One turn moves every row onto another: examples first, then more rows asked:
Mese: [ 17.4   7.8  -8.9  11.3  18.7  18.4  -6.4   5.7  -3.0  -7.8 -14.5   6.6
  10.2 -22.2   6.7 -12.8  -6.1  14.3 -12.3  11.2   5.1  -4.6  -1.7  -6.7
   3.7  -4.3  -0.9  10.1  -1.1  -9.7 -22.7  20.5  -8.8 -18.1  -8.7  -4.8]
mero: [  0.1 -11.5   2.2   0.3   6.5  -5.9  24.5   7.9   7.4  -7.0   2.3  -1.5
 -10.3   9.5   2.1  -1.3 -18.8   6.6  17.8  12.0 -13.6   7.6  12.7   7.0
  13.4 -12.1  17.8  12.2  -1.4   7.9   4.6  14.3  -9.7  -8.6  -4.2 -57.8]
visi: [ 18.1 -21.8 -17.7 -13.3 -31.3  -0.4   7.1 -12.7  35.1 -13.8 -14.2  -6.5
  -9.3  -8.6   4.5 -11.7  -1.2   6.2  14.2  -6.8  -6.8  -5.4 -11.8   4.3
  11.9  -4.7  11.8   4.8   3.5 -15.4  -7.8   6.0  -1.3  10.9  -1.1  -2.2]
pek: [  5.6  -0.1   9.9   3.2   0.0  14.0   1.5  17.9   1.9   5.5  33.8  -6.4
 -15.9  -2.8  35.4  19.6 -19.3   7.8  16.8   6.8  -4.0 -21.5   0.3  19.0
   1.4  -6.8   5.2  -3.7  -5.0  18.8 -16.2  13.2  -7.4   7.0  -1.6 -14.8]
Rozaz: [-16.6  -9.0  -8.3 -17.8 -23.6   9.2  20.6  17.3  19.2   4.8  -1.5 -20.0
   1.6   5.8  16.4   7.3   5.5   6.3   7.8  11.8   8.3   3.3  12.0 -10.1
  20.5  12.5  19.2  -0.4  -7.4  -7.4 -14.8   9.5  17.0  -2.0   8.0  -5.5]
dezok: [ -0.4 -27.4  -6.4  -7.1   1.7   8.8   7.8  -6.9  -8.0  -9.8  18.9   3.5
  -7.6  -3.7  33.4 -15.1 -23.1  -6.0  17.1   4.1  -1.8 -10.6  16.3   7.8
  -3.6  -1.8  10.2   5.4   6.2  -4.2  -0.1  11.4   3.4  -7.4  -2.1 -47.5]
Nimeb: [ 12.7  -6.8  -2.7  -3.4   3.3   1.6   5.9  15.1  29.9  14.5   2.7  -6.0
 -17.0   3.4  -1.0  13.7  -7.5   7.2  17.3  -5.2  -0.3 -24.2  -7.6  -9.4
  -6.7 -16.8 -11.0 -16.8   6.7 -16.2  -2.9   5.0  -0.1  -6.6  -0.6 -30.6]
losuz: [  4.6 -28.5  -3.5   2.4   6.6   4.2 -10.8  -2.9   1.4  -8.3   8.5  -0.6
   7.6  -4.2  28.3  -7.4  -2.1 -23.0  -8.9  -2.8  17.2 -13.4   9.4   9.5
  -0.3  -1.4  11.0  -6.0  20.9   6.6   0.2   0.6   6.9 -21.6   5.2 -12.4]
tud: [ -7.8 -11.8  -5.3  13.6 -10.3  16.6  16.7 -16.5  12.3  -0.4  10.4   9.9
   3.1   0.6  21.9  -8.4 -14.8   7.1   7.8  23.4  -5.9 -13.9 -16.8  12.5
   7.0 -17.7  26.2  -3.8 -12.7  -0.8 -32.8  29.1 -24.6 -16.9  -6.2  -5.2]
Dimu: [ -9.8 -13.9 -15.8 -18.4 -20.1  19.0  13.6  16.9  11.5   1.2  -0.1 -21.6
 -11.9   1.2  28.5   7.9   5.2   0.4   8.4   6.3   2.3   6.2  18.0  -6.6
  30.5  13.6  21.7   6.8  -3.5   0.0 -10.4  17.2   4.9   7.1 -10.6  -2.0]
goka: [-21.3  -3.7 -11.2  13.4  -2.0 -16.3  12.8  -9.6  13.9  11.2   3.7   6.8
  -3.5   2.1  32.9 -17.2 -11.4  15.5  20.2  12.1   9.2  -7.7 -18.1 -13.8
   2.0  -1.7  -9.1  -0.3  -0.8  11.1 -12.8  16.2   7.5   1.6 -13.6   1.9]
pama: [ -4.7   8.3  21.6   4.4   1.8  19.9   0.2  29.2   9.3  -1.7  26.4 -20.4
  -9.0  -1.3  20.9  20.1  -3.4  -3.7  19.9  14.6   7.8  -9.5  -3.2   4.0
  10.2   3.8   7.1   0.1  -3.1  15.4  -5.1  20.5 -12.7  -3.6   3.8  -9.7]
Tid: [ 14.9 -19.4 -15.9 -10.4 -25.9   2.7   9.5 -18.7  21.3 -13.4  -3.9  -9.9
 -16.0   0.2  13.7 -17.8  -4.0   9.1  29.7 -15.4 -14.8 -17.2  -9.5  12.5
   8.5  -7.8  10.4  18.3   7.1  -9.6 -15.5   9.9  -6.6   4.7  -9.4 -11.1]
Badef: [  3.6  17.5 -20.9  23.7   6.1   0.5  -4.0   8.0   1.4 -12.7   1.4 -23.3
  -9.0   7.2  21.2   0.9  -2.7 -18.7  20.1  -7.6   3.0  -0.2  -7.9  15.2
   8.7   2.6   3.0   7.3  13.4   4.5   9.3   7.3  -5.0  16.2 -16.1   2.0]
gake: [ -9.9   2.4 -21.1  11.5  -0.7   8.4  28.4   7.6  22.7  -3.7 -14.6 -12.7
   6.3  13.5   2.7   3.8  -0.2 -25.8  -3.3   4.6   5.4  -7.2  -6.8   0.0
   3.5 -10.0  19.1 -13.6   0.8 -33.9  -6.4  12.9  -9.9 -17.0 -11.3 -18.0]
dezor: [ -6.1 -21.2   1.9  -8.9 -12.1  -5.5  -0.5   6.2  25.4   3.7 -13.4  25.8
   5.0  -0.4   8.0   8.0   3.6 -15.7 -14.1 -13.7   5.3  -1.7 -15.6   1.2
  12.9 -10.6  14.2   6.9  13.3  18.3  -1.3   3.2   4.3   3.5 -11.4 -10.6]
vebe: [  5.8 -28.4  -4.9 -11.5  -3.3  14.3 -17.7   2.5   4.1  -4.1   3.1   6.7
   4.2 -12.4  39.7  -1.7   2.8 -17.0  -9.7  -7.3  15.5 -12.9   4.4   6.6
  10.1   2.6   6.4   4.7  19.3   4.8  -1.2   1.4   6.2 -10.7  -2.0 -23.1]
kis: [ -5.6  -8.8  -1.5   7.4   5.9   7.1   4.1   4.7  32.8   5.0   3.3  -3.6
  -2.2  11.0   9.7  11.0 -19.3   8.7  16.6  -3.5  -5.4 -31.5 -11.7  -6.9
 -11.3 -23.4 -20.0  -5.6   8.4 -18.1  -5.0   8.8  -5.2  -4.0 -13.2 -22.6]
kuz: [  2.3   6.5  -8.5   2.7   8.3  26.5  16.7  12.3 -19.6  -2.2   0.2  11.1
   1.2 -15.4  -4.0  -7.9 -26.3  -6.6   4.7   1.6   3.1  -2.5   6.1  -6.9
 -12.2   9.2  15.2   8.2  -1.5  -9.8 -14.3  23.4   7.0   7.9  -8.2  -0.4]
Kesel: [ -9.2   9.7 -10.4  11.9  -0.8  13.9  14.5   4.7  13.0   1.1 -12.9 -10.2
   0.0  12.0  -5.1  13.1   0.6 -21.1   8.6  -5.7  15.8  -6.2   7.0   4.2
   7.7  -2.1  36.6  -7.6   0.2 -28.3 -14.5  14.3 -16.4 -12.7  -9.6 -16.1]
Peger: [ -1.0 -11.4  11.8   4.4 -11.8   1.6  -3.8  -1.3  22.6  -5.9  -2.8  18.7
   2.8  -1.4   5.0   7.9  -0.1 -18.9 -11.0 -13.7  10.9  -8.1 -18.7  -6.4
  14.7 -12.1  25.2   5.7  23.9  15.2  -5.9  -0.5  -0.1 -11.6  -1.3 -10.8]
sek: [ -8.4 -15.7   9.7  13.3 -18.7   4.9  23.0 -12.3  12.1   3.4  15.0   5.8
   1.7   0.4  20.5   8.2  -9.7   8.4  12.8  16.4   2.7  -8.4 -12.1  10.3
   5.6  -8.7  30.4   0.2 -11.7   1.4 -28.9  27.9 -28.8 -13.3   8.1 -24.3]
lidu: [-20.0  -0.2 -17.7  12.0  14.7 -14.1  21.5   4.3   0.7  19.4   8.7  -1.9
  -8.3  -3.0  29.1  -6.4 -15.9   5.4   7.5   8.7  11.4  -8.0   1.6 -16.9
   6.5   7.3  -5.7  -0.1  -1.0   3.8  -8.9  25.5  -6.3   7.0 -28.2   2.3]
Kizat: [  9.7  11.5  -0.6   4.3   4.2  -5.5   3.0   2.6  21.8 -17.5 -18.0   1.0
  -1.4 -15.0   2.9  -5.8   5.9  26.5   5.3   6.4  -6.2   7.0   2.1  -5.1
  22.3  -5.1   9.7  23.9   9.0   6.8   3.9   6.9 -11.2 -21.7  -7.6 -21.6]
teves: [  9.2  12.8 -24.4  25.6  25.1  -3.2  -5.0  -7.3  14.4 -10.9   7.4 -12.6
  -3.5  -1.2  12.1 -15.4  -4.3 -15.9   3.0  -2.5   8.8 -10.2   5.5  11.9
   5.7  -2.6   3.3  -1.7   5.3  -6.0   6.1  11.1 -21.1  10.6 -19.3  -0.4]
Vobi: [-12.7  -8.8 -10.7 -16.0 -23.6  -1.1  28.4   4.8   7.1   0.1  -8.5 -12.5
 -17.4  -8.3  19.1   7.3   7.3   4.6  13.2  12.6   2.8   7.4   4.1 -13.1
  16.9  17.1  23.8  12.6  -4.5   5.9 -18.0  20.6   1.4  11.7  -6.7  -0.1]
Fako: [ 22.3   4.1  -3.5   0.0  17.4  15.3   6.6  10.2   5.2  -6.8 -13.4   0.8
   8.1 -22.0  10.1 -19.9  -7.5  19.0  -4.5   3.9  -1.7  -4.6   8.6  -1.7
  -2.6   0.2  -8.8   3.3   8.2  -9.4 -10.8  14.3  -0.4 -17.4   2.3   4.2]
tefe: [ 14.1   2.2   3.3   6.9   1.2  20.8  -3.4  22.8   4.0   1.2  30.5 -14.8
 -12.1  -5.4  20.7  15.4  -6.2   5.2  12.7  19.8  -4.5  -7.6  -7.0  18.3
  13.0  -4.0   6.0  -5.1  -3.2  21.2  -4.0  17.9 -14.6   6.9  11.3  -6.8]
Pagi: [ -7.5 -10.0   1.9   9.9 -14.4   5.8  23.1 -14.3  13.7 -13.1  15.7  -1.4
   6.7  -5.0  21.1 -23.7  -3.5  -3.5  13.5  21.5  -3.9 -10.5 -24.4  14.0
   6.3  -6.7  20.3   3.6 -10.8   2.9 -20.8  26.8 -24.1 -15.7   5.0  -0.5]
Badam: [  3.0  -1.9  -3.4  -5.4   7.9  28.1  24.6  21.8 -10.5   0.9   1.1   4.5
   5.4 -14.8   5.7  -7.2 -30.8  -6.2   6.5   1.2 -14.2   1.4   3.9   0.0
 -16.5  -0.6   3.4   2.6   2.0  -4.7 -23.0  15.8   1.7  14.7  -2.4  -0.7]
Tatis: [ -8.8  -6.6  -0.5  -4.0  -9.2   1.1  25.0   6.5   3.7  -0.1  -1.7  26.1
  -3.8  -1.2 -11.5  -3.4 -18.5 -16.2   6.0 -10.1  -8.8   4.2 -10.4   3.2
  -3.1  -4.8  27.1  13.1   1.1  16.7  -2.9  16.3   3.7  24.2 -12.7  -2.2]
topu: [ -1.0   0.6 -10.6  16.1   0.9  13.5  13.4  -7.8  27.9  -9.8 -12.8 -15.4
   1.1   4.1  -6.3   5.8   7.3 -15.8  -0.2   8.8  15.4  -6.1   1.5  11.5
  11.6  -5.9  36.1  -4.7   2.8 -20.0  -7.3  12.7 -27.6  -8.5   4.8 -23.6]
Kaler: [-21.5 -14.6 -20.6   9.5   9.0 -10.2  17.4  -3.2  18.3  17.8   5.6  10.7
  -2.1   1.6  28.3 -10.1  -1.4   8.6   2.3  15.0   7.7  -6.1  -4.0 -22.8
   3.9  -1.3  -9.8 -12.4  -2.8   5.5  -1.2  16.1   0.0   8.2 -17.2  -1.1]
pipu: [-10.5  -2.4   6.8   0.6 -15.6  11.6  18.6  10.1   8.1  -3.6   2.5  20.9
   0.5  -4.7  -5.2   7.6 -26.0 -16.5   7.5  -8.0 -15.4   5.8 -22.0  -6.0
   2.0 -13.8  26.8  12.9   7.6  15.6 -19.8   7.3  -4.5  19.8  -8.7 -12.0]
kof: [ 17.3 -11.2 -10.7  -6.4   2.2  13.6  -2.5  16.5  31.7  10.5   1.9  -8.3
 -12.6  -1.2  10.0   5.8 -20.7   6.3   6.2  -9.8   0.9 -32.1  -4.2   5.9
   4.0 -13.2 -11.5 -16.8  13.5 -15.0   1.3  -2.6   5.1   4.2  -5.9 -16.8]
tebif: [-20.2  -7.1 -10.4   3.0  -0.5  -8.2  18.7   6.7   7.2  -9.8  -4.7  -3.7
  -3.2  -3.5   7.2   3.2 -15.6   7.6  22.1  14.0 -14.9  11.6   9.7  -0.9
  17.5  -6.6  21.0  21.7   0.0   7.9   3.3   5.8 -13.0  -6.0 -17.6 -50.2]
Div: [ 16.7   5.4  -0.1  10.1  14.4  -3.3   2.1   8.4  14.1 -12.6 -16.4  -2.9
   1.9  -5.1  -0.7   0.1   4.2  17.6  -2.1  14.5 -10.3   7.3  -2.7   9.3
  24.9 -14.6   9.8  19.7   0.4  15.9  -8.2  14.8 -20.1 -14.7  -6.3 -29.5]
zike: [ 13.4 -14.0 -17.9  -6.0 -24.1  10.5   4.9  -8.8  20.3 -22.1   2.7 -20.9
   3.8   4.9   8.3 -11.7  -2.7   3.7  20.4  -8.2 -21.2 -17.1  -5.4  25.3
  11.0  -6.5   7.9  19.7   6.7  -8.8  -5.5   4.8  -4.7  13.0   4.8  -1.2]
modiz: [-13.3 -31.8 -17.5   3.4   9.0  -1.4   8.9  -0.2 -11.7  -5.0  13.4  -6.0
   4.8  -2.8  30.0  -9.9 -23.7 -14.7  13.8  12.4  -6.7  -1.0  19.5  11.9
  -7.7  -2.3   9.1   2.6   3.3   4.3  -1.0   7.5  -1.0  -6.4  -8.8 -37.2]
tez: [  5.4  11.8 -21.1  23.7  11.2 -11.4  -1.0  -8.2   2.9  -7.5   7.2  -6.7
  -7.1   0.3   7.2 -11.1  10.0 -16.1  21.0  -9.5   8.5  -7.5  -6.5  15.1
   1.7   4.3   8.0   4.7  10.4   8.0   9.2   7.5 -18.4  19.7  -6.0   4.1]

Mese moves to kuz
tud moves to Kesel
Kizat moves to Fako
Where do these go?
goka moves to Rozaz
visi moves to kof

